rotation steps, each row followed by its count of steps
The counts run from 0 to 1182.
[ -5  20   3 -10  14  10  19  12 -15 -13  15   6   2 -33  39 -12  -6   1
   2  -4  13 -25 -49  20  -1  15 -11 -18  18   4   8 -26   6   2  11 -13
 -21  -5  -2 -24  33  25 -30  -1 -32 -19 -16 -14 -17  19   7  14   9  -1
   6 -20 -25  14  43  11 -13  15 -13 -19   9  -8  -9  24  11  13 -13  24] => 527
[ -9 -11  -2 -15  22   5  22  11  27 -14  16  16 -17   2  -3  -6   2  14
  10  18  15   1 -19  -1  21   5 -23 -26  24  15   1 -20  -3  -2  15  23
 -26  15   8   9  -6  23  17  15  16   5 -10  25  -7  29  14  17 -16 -16
 -21 -45 -26   2  -4 -19 -25  -6 -24  38  -4 -29 -26  38  16   6  10 -12] => 883
[-26  18  -8   8  32 -18  25  -4  11   3  -4  18 -14  -8   1 -16  -1  12
   3  22  -4   2  -7  12  17  -6  11 -26  11  26 -11 -32 -25   6  36  16
 -19   2  -1 -12  20   6   5   8   2 -15 -12  30  -7  14   3  21 -16 -11
  -7 -31 -50  -6   3 -20 -28   8 -28  32 -11 -27 -33  15  35   6   0  -6] => 1073
[  0  16  14 -10  24   6  26  -7  13  -9  19  -1 -16  -6   6 -16 -13  -6
  17  15  -3 -22 -33  19   8  14 -25 -27  19   2 -17 -21  -3  -4  11  21
  -8  29   8  -6  11  17 -14  -1   3  -4 -18  -8 -13  18  14  32  15  -6
 -15  -7 -33   7   1 -14 -28  14 -31  40  13 -17 -38  34  24  21 -11  18] => 498
[ 30  10  12 -11  13  10  10  -1  15 -16  21  16 -14 -12   0  -2 -34  16
  14  26  14 -15 -29  15  -7  16 -28 -20  23   2  11 -26  17 -12   8  31
 -26  28  29  14 -23  33  -8   6  -6   9 -12  22 -21  10  -5  26  -6 -12
 -37  -4  -9   8  32 -12  -9  11 -25  22 -10 -10  -3  36   6   1 -15  -5] => 730
[ -3  -4  -7  -8 -14   2  36  14  -2  11  20  23 -16 -22  -3  17   3   2
   7   1  16 -11 -29  19   2  -4 -11 -25  13  13  -2 -23  -7   9  20  12
 -20  11   5   4  -1  37  -2   7 -10   4 -26  35 -13  34   8  39  -8   0
 -12 -10  -9  -3   5  16 -30  -7 -59  20  17 -22 -29  38  -5  24   9  -7] => 157
[ 10  11  12 -14   9   9   1  10  -7   9  18   9 -25 -15  -8   9 -12  20
   7  -5  11  -8 -57   7   3  10  -8 -22  -1  23  24 -24  10  -1  21  26
 -33  24  13  10  -7  30 -35  10 -14   4 -11  12 -21   9  17  37  -4   6
 -24  -7 -15   7  40  14 -12  -5 -45  22   4 -20 -20  27   5  -2  11  -5] => 648
[ 29  -5  17 -16   9  13  20   0   6 -20  28   4 -18 -13   7   4 -31   2
  22   8  21 -13 -33  14  -9  11 -35 -20  33 -12  13  -7  13   0  -3  25
 -23  22  35   7 -23  30 -10   0 -16  -2 -13   7 -13  21  10  19   6   0
 -25   0   1  17  17   2 -20  16 -23  19   6 -22  -2  41  18  23 -18   0] => 467
[-17  19 -10   1  33  -5  11  11  -7  -5 -12  13  -5 -35  38 -22  -9   9
   0   3   4  -3  -8  11   7  -1  15 -28  15   8   3 -41 -11  14  33   5
 -23 -22  17  -5  30   7  -8   9 -18 -19 -17   3  -7  14   8  -1 -12  -9
   5 -34 -50  -3  34   1 -21  28   9  -4   0 -21  16   3  40  -3   4  13] => 564
[-12   2   0  -1   9  -7  28  39  -4  -5  10  18 -30 -26  18  17   9 -21
  14  -2  17  -6 -12  14   4 -21 -12 -14  32   7 -13 -12 -23   9  19   8
 -22   9  14   1   4  -6  13  -7  -5 -17 -16   1   1  35  15  28   3  -1
  15 -20  -9  -7 -11  -1 -54   7 -31  20  21 -25 -16  36  33  35 -10  16] => 937
[ 18   9  11   8  10   6  28  -2  16   1  -8  17 -31 -25  33   9 -45  21
  19  36  30  19 -17   6  -2  16  -7 -21   9  10  24 -12   5  20  27  16
 -18 -13   9  -3   5  41   5  10 -29   7  -7  40 -11  26  -9  15  -9 -15
   0 -23 -11  -1  17   5 -25   6 -37   4  10  -8 -15  12  25   2  -8  -7] => 1040
[ 32  21  16   6  29 -19  -3  18 -11  -1   1  15 -32 -38  19  21 -24   8
  16  17   5   3 -30   6 -19 -12  -7   0  16   9  18 -14  -2  -9  14  14
 -23   8  21  -7 -13  -9 -29 -10 -29 -12   5  -4 -11   5  -9  30   6   8
 -11   5 -17   7  31  -4 -26  28 -13   9   8 -14  -4  29  45  13 -41   8] => 939
[-21   3   0 -14   2  22  37  10   2  -3   5   3 -15 -10  17 -15 -10  -1
   8  -6  22 -15 -24  20  14  17 -11 -41  17   1 -10 -29   1  22  23  12
 -17  -1  16  10  27  40   9  15  -7   0 -34  12 -13  31  21  17   0  -3
   3 -40 -22  -7   8  13 -29  -5 -33  16  19 -26  -5  21   5  17  23   8] => 75
[ -7  -4 -12 -11  27  -5  -4  45  13  -8   1  26 -34 -30  17  12   7  11
   2   8  13  16 -13 -12  16 -13  -3 -11   8  24  13 -22  -9  -5  29  27
 -31  14  18  23   1  -1   3  16  15   8   3   9   8  23  19  14 -21 -11
 -11 -44 -31  -3  12  -3 -38   0 -13  21   0 -32   1  17  33  -2   3   1] => 62
[  7  17   1  -9  45   1 -17  10   5 -14   4  -1 -13 -21  13  -9 -14  21
   7   7  18  -5 -22   1  20  12 -12 -26  12  17  20 -34   3 -13  20  29
 -42   2  30  11   0  18 -22  10 -15 -22   2  -3  -9  -2   8   8 -24   2
 -19 -22 -21   8  58  -3 -15  14   5  17 -17 -25  19  12  31 -16   2  12] => 372
[ -6  -4 -14 -20  11   4   1  21   8 -11  22  29  -4 -18 -11  -8  18   9
  -5  -9   7 -11 -38   4  11  -3 -13 -21  17  23  10 -37  -4 -13  17  17
 -36  24  10  11  -4  20  -9  17  19  10 -15  15 -11  22  16  23 -24  -8
 -36 -38 -29   3  32  -2 -13  -7 -19  21 -10 -32  -8  35  -4  -3  13 -13] => 262
[  6   7 -10 -12  20 -10  -3  34   6 -24  26  30  -8 -31   4   9  22  -1
   3   6  10 -25 -31   0   5 -12 -26  -3  27  17   4 -26  -9 -37   6   1
 -32  29  -5 -12  -9   0 -18  -2  11  -9   2  -4  -7  24   2  28 -12  -6
 -27 -19 -16  14  28 -20 -23  13 -18  11  -7 -16 -25  44  18  13 -31   7] => 521
[  4 -12 -25 -11  -1   2  32   9  15  -5  20  31  -8 -33  -1  10   9  12
   8  19  24 -10  11   8   2  -6 -16 -24  25   9  -1 -36  -2 -11  20  19
 -16   3   2   7 -12  38   6  13  -3   0 -16  38  -8  46   3  22 -15 -17
 -26 -24 -15   7   4   0 -17  -2 -32  14   8 -22 -14  41  -5  22   2 -17] => 1082
[-15   9  -1   7  27  -8  25 -21  -4  -7   4  10   3 -13  23 -21 -10  14
   0  20   1   4 -22  17  -3   5  12 -23  23  16  15 -25 -13  26  20  -6
 -24 -30  -2 -37  18  14 -10   6 -29 -27 -20  24 -21  18  -3   1 -19 -10
   2 -28 -46  11  34  -2 -14  22  -9   8 -10 -24   0  15  29  10  -4  -9] => 423
[ 12  21 -21   3  13  -4   1  22   0   0  -9  28 -14 -52  28   3  -5  32
   3  15  21   2  -1  -5   3   5   3 -12   6  16  26 -36   3  -9  34  10
 -19 -21   2   1  13  35 -29  16 -34 -10  -5  18  -8  24   1  17 -10  -4
  -6 -23 -26   4  45  10  -9  15  -9 -17   8  -2   3   6  23  -5 -16   4] => 981
[-10   4 -14  -9   5  20  24  38  -2   1   8  10 -17 -41  37   2  11   6
   7  -6  28 -13  -9  10  15   3 -13 -21  18   4   2 -25   2   5  23   4
 -19 -11   7   6  32  34  -5  11 -24 -11 -18  -3   1  44  26  21   7   3
  10 -38 -15   3   9  25 -29   7 -22  -5  32 -16  -8  22  16  23   8  25] => 1018
[  0  25 -24   2   8 -21  20  30   3   1   3  40 -14 -54  20  -1  12   0
   3  16   2 -12  -1  13 -11 -20   2 -10  15  -1 -12 -37 -13 -14  35   0
  -5  10  -5   0  14   3 -17   1  -3  -4 -18   3  -5  31  -3  37   1  -9
 -11 -13 -46   0   4 -14 -24  18 -18  -4  19 -12 -18  23  26  16 -22  15] => 329
[-29   0 -10 -16  18   6   4  30   0  -2   7  18 -23 -14   3  -1  13  12
  -2 -13  15   2 -29   4  27  -1  -3 -31   1  33   7 -32  -8   9  32  17
 -39   5   9  13  12  16   3  19   9   0 -14  19  -8  16  27  20 -25  -1
  -7 -40 -24  -5  24  10 -28 -16 -26  23  -4 -35  -1  18  10  -6  26 -10] => 1105
[  7  17 -15  15  24 -18  22 -22  -3   2  -2  17  -5 -30  17  -4 -15  24
   9  29  11   7   2  12  -8   0   9 -16  16  18  21 -29 -16   5  29   5
 -17 -31  -5 -32   4  29 -23   7 -41 -25 -11  37 -20  22 -13  12 -21  -8
 -11 -12 -28   7  31  -4  -7  19 -16   8  -3 -13 -11  16  27   7  -8 -17] => 160
[ 15  22  -7 -10   7  -7  -4  26  -1   7   8  28 -20 -38  -7   4  -1  23
  -3   6   1  -1 -39   3  -5  -5   0 -12  -1  16  21 -37  -1 -20  34  30
 -23  30  16  15  -5  16 -41  13   1   9  -7   5 -13   4  13  42  -9   2
 -35  -4 -35   6  34   0 -12   3 -23  14   6 -15 -14  22  16  -6  -6   0] => 489
[-20  10  -1  -7  36  -7  10   4   3   0   2   8 -14  -2   2 -24   9   5
  -2   3 -13   1 -39  12  18  -1   7 -21  10  24   1 -28 -18   6  24  22
 -29  15  14  -8  18  -7 -20   7   9 -11 -10  -5 -10  11  26  21  -7   0
 -13 -26 -58   4  10 -10 -23  11 -13  42  -3 -37 -17  19  37   1   8   4] => 915
[-11  23 -10   0  -9   0  13  47  -4   0   7  33 -16 -48  15  18   6  -3
   8  -2  23 -22 -18  14   8  -9 -14 -22   8   8 -11 -37  -6  -7  26   0
 -23  21  -2  11  16  30  -2   2  -4   2 -21  15 -11  24   2  40 -10  -2
  -4 -22  -5 -14  22  10 -33 -11 -42  -9   7 -10 -19  22  -2  10  -4   9] => 1100
[ -1   1 -16  -2  18   1  15  27  12   6  -5  21 -30 -35  14  21   3  25
  16  15  30  13  20 -12  27  -5 -10 -22   6  19  13 -26  -9 -12  32  27
 -19 -15   6  11   1  34   1  10 -23 -13  -4  32   6  34   4  24 -25  -2
  -2 -31  -6  -2   3   4 -29  -5 -34  23  16 -19 -20  25  20  11   8  -5] => 320
[-17  -1 -22  -8  12   1  24   7  -1  -1   5  16 -13 -14  -1   1  -5  10
   5   0  22   4  11  13  17  -5   4 -35  13  13   7 -41 -10  14  32  30
 -29  -6  29  18  -7  27  12  16 -11 -13 -30  45 -15  25   6  15 -28  -1
  -5 -26 -12  -6  19  11 -22  -7 -23  25  -5 -31  12  21   9   5  27 -17] => 964
[  7  12 -10  14  27  -8  20  12   8   2 -13  16 -31 -33  27  17 -24  24
  23  29  31  17  23  -3  13  -4  -6 -17  10  11  18 -27  -8   3  30  21
 -21 -26  13   3   5  30   8   7 -32 -13  -5  41   2  23 -15  14 -22  -8
   5 -26  -4  -7  20  -1 -30   8 -26  11   7 -19  -5  11  33   5  -5  -1] => 741
[ -2   3 -40  -4  14  -5  10  20   4   0  -3  34  -9 -50  21   3  11  20
  -1   7  27   5  23  -2  10 -14   7 -20  16   9  14 -42  -6  -6  32  21
 -18 -25  22  17   2  27  -8  18 -18  -8 -14  24  -2  37  10   5 -25  -9
 -12 -30 -30   1  26  11 -22  14   2   5  10 -23  22  21  20   2   6  -5] => 823
[-20  32  -7  16   0 -16  31  13  -4   5   0  30  -7 -32  13  -6  -3  -2
   4  22  -2 -17 -20  29  -9 -15   8 -20  10  11 -17 -44 -20   3  31   0
 -15  12  -6 -18  19  17  -4   3  -6  -3 -28  29 -20   9 -22  40 -13 -16
  -8 -17 -34 -13  21 -12 -24   7 -37   0  -1 -14 -21  15  14  14 -15  -3] => 610
[  1   1  16   2  31  -6  18  -5   3 -30  27   8  -3   3  10   0 -23 -18
  17  14  13 -20 -25  23  -4  -1 -25 -20  43   3   4 -17 -12   0  -8   0
 -34   7  18 -28 -18   2  10 -11 -12 -23 -12  20 -19  15 -16   4 -16 -15
  -4 -14  -4  10  27 -19 -19  21 -15  19 -24 -26  -3  41  22  26 -24  -6] => 82
